In the table below, every row is followed by its label. The labels come from one hidden rule.
-0.78/0.96/-1.22/-0.59/-1.63/1.44/0.98/-1.72/-0.10/-1.13/-0.22/1.23/0.16/-0.51/0.72/0.49 4
-0.32/2.20/1.36/-1.60/-0.48/-0.74/2.34/-1.21/1.65/-0.60/0.28/0.55/1.37/1.40/-1.33/-0.64 4
1.36/0.41/-0.12/1.22/1.01/-0.63/1.01/-0.01/0.51/0.33/1.36/0.93/0.76/-0.14/0.95/0.07 4
0.18/-1.39/0.19/-0.50/0.68/-0.37/-0.83/1.52/-0.21/0.83/-0.66/-1.41/-0.73/-0.17/-0.08/0.60 1
1.27/0.36/0.01/1.28/1.01/-0.44/0.89/-0.05/0.58/0.18/1.14/0.90/0.74/-0.08/0.78/-0.07 4
-0.13/-0.34/0.04/0.15/0.40/-0.22/-0.91/1.10/-0.18/-0.48/-0.19/-1.54/-1.09/0.54/-0.03/-0.26 1
-0.58/1.25/1.95/-1.55/-0.17/-1.05/0.95/-0.65/1.18/0.02/-0.09/0.54/1.76/1.61/-1.72/0.08 2
1.11/0.90/-1.51/1.85/0.93/-1.07/0.67/0.68/-0.79/1.52/2.00/0.88/-0.26/-1.31/0.79/-0.14 4
0.79/-1.62/0.28/-0.64/0.57/0.08/-0.79/0.70/0.61/0.74/-1.32/-0.99/-0.18/0.58/0.00/0.63 1
0.96/0.76/-1.76/2.07/0.99/-1.26/0.39/0.77/-1.19/1.53/2.16/0.93/-0.26/-1.45/0.67/-0.22 4
0.72/-1.66/0.26/-0.64/0.60/0.11/-0.77/0.91/0.49/0.80/-1.45/-0.97/-0.16/0.44/-0.04/0.61 1
1.37/0.35/0.04/1.41/0.95/-0.37/0.84/-0.33/0.90/-0.09/1.16/1.09/0.78/0.20/0.93/-0.22 4
1.20/-1.33/0.40/-0.68/0.23/0.68/-0.34/-0.03/1.22/0.14/-1.65/-0.59/0.24/1.00/0.18/0.21 2
-0.74/1.47/-0.73/-1.90/-1.57/0.95/1.77/-1.40/1.19/-1.17/-0.38/0.82/1.14/1.24/0.12/1.86 3
1.30/0.21/-0.30/1.09/1.07/-0.81/1.18/0.18/0.29/0.77/1.33/0.85/0.79/-0.68/0.87/0.25 2
-0.25/-1.14/0.31/1.21/0.35/0.31/-1.50/0.69/-1.03/-0.61/-0.05/-1.48/-1.69/-0.63/0.43/-1.44 1
-1.33/0.42/0.28/0.34/0.19/-1.58/-0.92/0.88/-2.17/1.87/1.05/0.48/-0.28/-1.81/-1.64/-1.06 3
-0.79/1.07/-0.94/-0.91/-1.69/1.42/1.17/-1.60/0.28/-1.18/-0.17/1.00/0.44/-0.11/0.54/0.96 4
0.46/-1.71/0.37/-0.60/0.71/-0.28/-0.96/1.13/0.14/0.87/-1.09/-1.29/-0.36/0.13/-0.04/0.75 1
-0.53/1.00/2.15/-1.52/0.04/-0.98/0.77/-0.53/1.07/0.08/-0.18/0.51/1.75/1.62/-1.94/0.07 1
-1.25/0.37/0.97/0.15/0.18/-1.39/-1.00/0.33/-1.47/1.23/0.61/0.57/0.31/-0.67/-1.70/-0.86 3
-0.11/-0.48/0.41/-0.47/0.45/-0.25/-0.87/1.33/0.13/-0.46/-0.33/-1.71/-0.76/1.34/-0.19/0.34 3
-0.07/-0.92/0.12/1.04/0.37/0.62/-1.04/0.32/-0.78/-0.89/-0.04/-1.36/-1.54/-0.62/0.48/-1.49 4
1.35/-1.25/0.07/-0.90/0.10/0.71/-0.06/-0.24/1.37/0.19/-1.56/-0.44/0.06/0.76/0.32/0.09 2
-0.32/1.85/1.63/-1.50/-0.34/-0.82/2.11/-1.00/1.54/-0.63/0.09/0.57/1.51/1.49/-1.41/-0.46 2
1.06/-1.48/0.59/-0.75/0.28/0.63/-0.53/0.02/1.34/0.17/-1.66/-0.64/0.08/1.17/0.02/0.39 3
1.54/-0.97/-0.16/-0.88/-0.02/0.67/0.22/-0.38/1.53/0.43/-1.54/-0.27/-0.09/0.50/0.33/0.23 2
0.51/-0.34/-0.34/0.55/-0.03/0.84/0.45/-0.31/0.05/-1.21/-0.10/-1.17/-1.51/-0.78/0.92/-1.77 4
-2.00/0.39/-0.77/1.09/-1.19/0.82/-2.08/-0.44/-2.03/-0.88/0.13/0.74/-0.59/-0.39/0.04/0.26 4
-0.55/0.81/2.21/-1.49/0.03/-0.83/0.84/-0.55/1.05/-0.03/-0.18/0.43/1.75/1.40/-1.56/-0.11 2
-1.84/0.47/-0.10/-0.39/-1.17/0.71/-1.17/-0.37/-0.46/-1.02/-0.38/0.50/0.58/1.35/-0.36/1.55 3
1.21/0.74/-1.19/1.50/0.90/-1.00/0.79/0.59/-0.42/1.26/1.78/0.81/0.06/-1.27/0.79/-0.02 4
-0.06/-0.46/0.13/-0.09/0.52/-0.14/-0.82/1.22/-0.13/-0.36/-0.28/-1.61/-0.98/0.92/-0.25/-0.06 1
-0.61/0.57/2.34/-1.40/0.12/-0.77/0.71/-0.60/1.03/-0.08/-0.22/0.57/1.83/1.24/-1.62/-0.11 2
-1.09/-0.53/0.57/-1.49/-0.99/0.91/-0.04/-0.72/0.59/-0.53/-1.26/0.81/1.60/0.96/-0.13/2.47 3
-0.34/1.70/1.76/-1.65/-0.23/-0.76/1.76/-0.94/1.52/-0.51/0.01/0.56/1.48/1.59/-1.41/-0.38 2
0.89/0.95/-1.82/2.17/0.94/-1.22/0.21/0.97/-1.19/1.63/2.27/0.84/-0.44/-1.57/0.64/-0.24 4
-1.28/0.57/0.66/0.18/0.21/-1.35/-0.91/0.42/-1.58/1.45/0.78/0.47/0.09/-0.77/-1.76/-0.89 3
-0.26/-0.54/-0.03/0.50/0.41/-0.04/-1.02/1.07/-0.65/-0.61/0.03/-1.72/-1.36/0.10/0.18/-0.66 1
1.12/0.81/-1.42/1.66/0.90/-1.08/0.75/0.67/-0.48/1.40/1.79/0.87/-0.01/-1.33/0.68/0.03 4
-0.15/-0.36/0.11/0.01/0.37/-0.23/-0.91/1.18/-0.04/-0.28/-0.28/-1.57/-0.94/0.97/-0.23/0.00 1
-0.86/0.76/-1.36/0.58/-1.72/1.88/0.51/-2.20/-0.60/-1.52/0.04/1.29/-0.36/-1.27/0.92/-0.66 4
-0.43/1.25/1.93/-1.54/-0.07/-0.97/1.19/-0.72/1.27/-0.10/-0.15/0.60/1.67/1.54/-1.61/-0.16 2
-0.71/1.33/-0.65/-1.46/-1.55/1.02/1.56/-1.36/0.98/-1.24/-0.21/0.98/0.92/0.89/0.31/1.55 3
-1.41/0.67/0.26/0.57/0.18/-1.71/-0.94/0.95/-2.49/1.95/1.22/0.34/-0.37/-1.81/-1.71/-1.11 3
-0.86/0.88/-1.27/0.35/-1.72/1.93/0.89/-2.24/-0.38/-1.58/0.06/1.40/-0.22/-1.43/1.16/-0.68 4
-0.08/-0.35/0.21/-0.22/0.51/-0.33/-0.86/1.20/0.15/-0.29/-0.39/-1.68/-0.85/1.17/-0.22/0.20 1
1.20/-1.43/0.47/-0.78/0.22/0.61/-0.47/0.01/1.31/0.03/-1.64/-0.70/0.15/1.02/0.15/0.41 3
-0.08/-0.84/0.06/1.08/0.15/0.45/-0.86/0.30/-0.60/-0.93/-0.05/-1.30/-1.51/-0.61/0.62/-1.66 4
-1.24/0.30/0.45/0.18/0.27/-1.56/-0.56/0.66/-1.96/1.72/1.09/0.36/-0.03/-1.71/-1.64/-0.89 3
-0.49/1.54/1.82/-1.47/-0.12/-0.85/1.46/-0.79/1.46/-0.24/-0.09/0.56/1.60/1.62/-1.45/-0.23 2
1.18/0.43/-0.86/1.38/1.00/-0.97/1.08/0.50/-0.06/1.17/1.60/0.94/0.31/-0.99/0.93/0.27 4
Which label does each new row get?
1.09/-1.52/0.36/-0.70/0.44/0.37/-0.59/0.33/1.05/0.36/-1.49/-0.80/0.09/0.85/0.04/0.57: 3
-0.15/-0.45/0.04/0.17/0.35/-0.24/-1.00/1.15/-0.48/-0.37/-0.02/-1.65/-1.21/0.47/-0.08/-0.41: 1
0.42/-1.39/0.26/-0.65/0.62/-0.36/-0.92/1.48/-0.10/0.85/-0.73/-1.37/-0.58/-0.11/-0.11/0.80: 1
-1.34/0.81/0.41/0.45/0.19/-1.53/-0.93/0.76/-2.16/1.68/1.16/0.32/-0.20/-1.36/-1.63/-1.10: 3
-1.95/0.38/-0.87/0.89/-1.21/0.90/-1.99/-0.31/-1.95/-0.68/0.26/0.71/-0.44/-0.18/-0.13/0.46: 3
-0.73/1.23/-0.93/-1.27/-1.64/1.20/1.35/-1.57/0.52/-1.14/-0.20/0.98/0.55/0.38/0.49/1.24: 4
-1.49/0.80/0.32/0.48/0.20/-1.67/-0.91/0.94/-2.34/1.75/1.22/0.25/-0.40/-1.58/-1.70/-1.09: 3
1.34/-1.35/0.26/-0.74/0.15/0.80/-0.25/-0.15/1.51/0.33/-1.53/-0.37/0.07/0.83/0.21/0.25: 2
-1.83/0.52/0.02/-0.47/-1.11/0.68/-0.94/-0.51/-0.42/-1.26/-0.31/0.64/0.43/1.34/-0.21/1.54: 3
-0.70/0.79/-1.21/-0.25/-1.69/1.74/0.97/-1.80/-0.07/-1.16/-0.01/1.25/0.01/-1.09/0.92/0.15: 4
1.07/-1.51/0.46/-0.76/0.24/0.45/-0.65/0.27/1.15/0.25/-1.74/-0.75/0.15/1.03/0.12/0.47: 3
0.36/-0.56/-0.21/0.93/0.07/0.64/-0.38/0.03/-0.36/-1.12/-0.02/-1.16/-1.77/-0.71/0.74/-1.76: 4
-0.66/1.33/-0.84/-1.28/-1.69/1.24/1.45/-1.51/0.85/-1.30/-0.27/0.91/0.80/0.61/0.36/1.38: 3
-0.69/0.76/-1.33/-0.37/-1.69/1.66/1.03/-1.74/0.02/-1.11/-0.18/1.24/0.09/-0.86/0.87/0.36: 4
1.24/0.12/-0.28/1.05/1.14/-0.87/1.18/0.38/0.39/0.85/1.32/0.79/0.83/-0.70/0.95/0.31: 2
-0.56/0.37/2.47/-1.19/0.12/-0.77/0.65/-0.68/0.87/0.05/-0.41/0.55/1.71/1.14/-1.54/-0.11: 2
0.68/-1.76/0.25/-0.64/0.55/-0.14/-0.93/0.90/0.32/0.74/-1.29/-0.99/-0.24/0.38/-0.01/0.74: 1
-0.68/0.94/-1.00/-0.70/-1.69/1.46/1.06/-1.66/0.24/-1.06/-0.27/1.11/0.27/-0.46/0.61/0.64: 4
0.45/-0.34/-0.33/0.69/-0.06/0.82/0.28/-0.24/-0.02/-1.06/0.04/-1.12/-1.60/-0.81/0.80/-1.83: 4
1.54/-1.23/-0.10/-0.84/0.15/0.74/0.07/-0.19/1.44/0.24/-1.50/-0.51/0.05/0.63/0.38/0.23: 2
1.37/0.37/-0.10/1.35/0.98/-0.50/0.96/-0.03/0.60/0.19/1.21/1.00/0.70/-0.14/0.89/0.02: 4
-0.48/-0.77/0.16/1.07/0.47/0.11/-1.27/0.96/-0.91/-0.81/0.21/-1.70/-1.59/-0.35/0.26/-1.21: 4
0.42/-1.60/0.15/-0.58/0.65/-0.25/-0.90/1.27/0.08/0.96/-0.81/-1.22/-0.42/0.15/-0.15/0.79: 1
1.34/0.35/-0.19/1.16/0.89/-0.74/1.00/0.15/0.42/0.28/1.18/0.93/0.72/-0.37/0.82/0.13: 4
-1.37/0.29/0.45/0.51/0.28/-1.69/-1.09/0.94/-2.51/1.97/1.13/0.26/-0.37/-1.96/-1.67/-1.06: 3
-0.21/-0.54/-0.06/0.40/0.36/-0.13/-0.94/1.07/-0.41/-0.47/-0.03/-1.57/-1.29/0.21/0.09/-0.48: 1
0.93/-1.54/0.27/-0.67/0.45/0.41/-0.73/0.47/0.83/0.55/-1.42/-0.76/0.06/0.82/0.02/0.43: 1
1.00/-1.46/0.50/-0.83/0.42/0.24/-0.76/0.58/0.98/0.49/-1.45/-0.71/0.04/0.99/-0.04/0.59: 1
0.18/-0.61/-0.05/0.95/-0.01/0.67/-0.52/0.12/-0.54/-1.09/-0.15/-1.12/-1.63/-0.57/0.70/-1.79: 4
-0.82/0.79/-1.32/0.54/-1.66/1.95/0.80/-2.17/-0.49/-1.81/0.06/1.28/-0.24/-1.44/1.04/-0.67: 4
-1.29/0.73/0.50/0.38/0.18/-1.54/-0.90/0.58/-1.81/1.55/1.08/0.52/-0.14/-1.20/-1.68/-0.95: 3
-0.11/-0.99/0.11/1.10/0.43/0.46/-1.28/0.48/-0.79/-0.90/-0.11/-1.39/-1.65/-0.53/0.37/-1.51: 4
0.59/-1.72/0.37/-0.55/0.60/-0.16/-0.88/1.12/0.16/0.91/-1.14/-1.03/-0.30/0.34/-0.03/0.70: 1
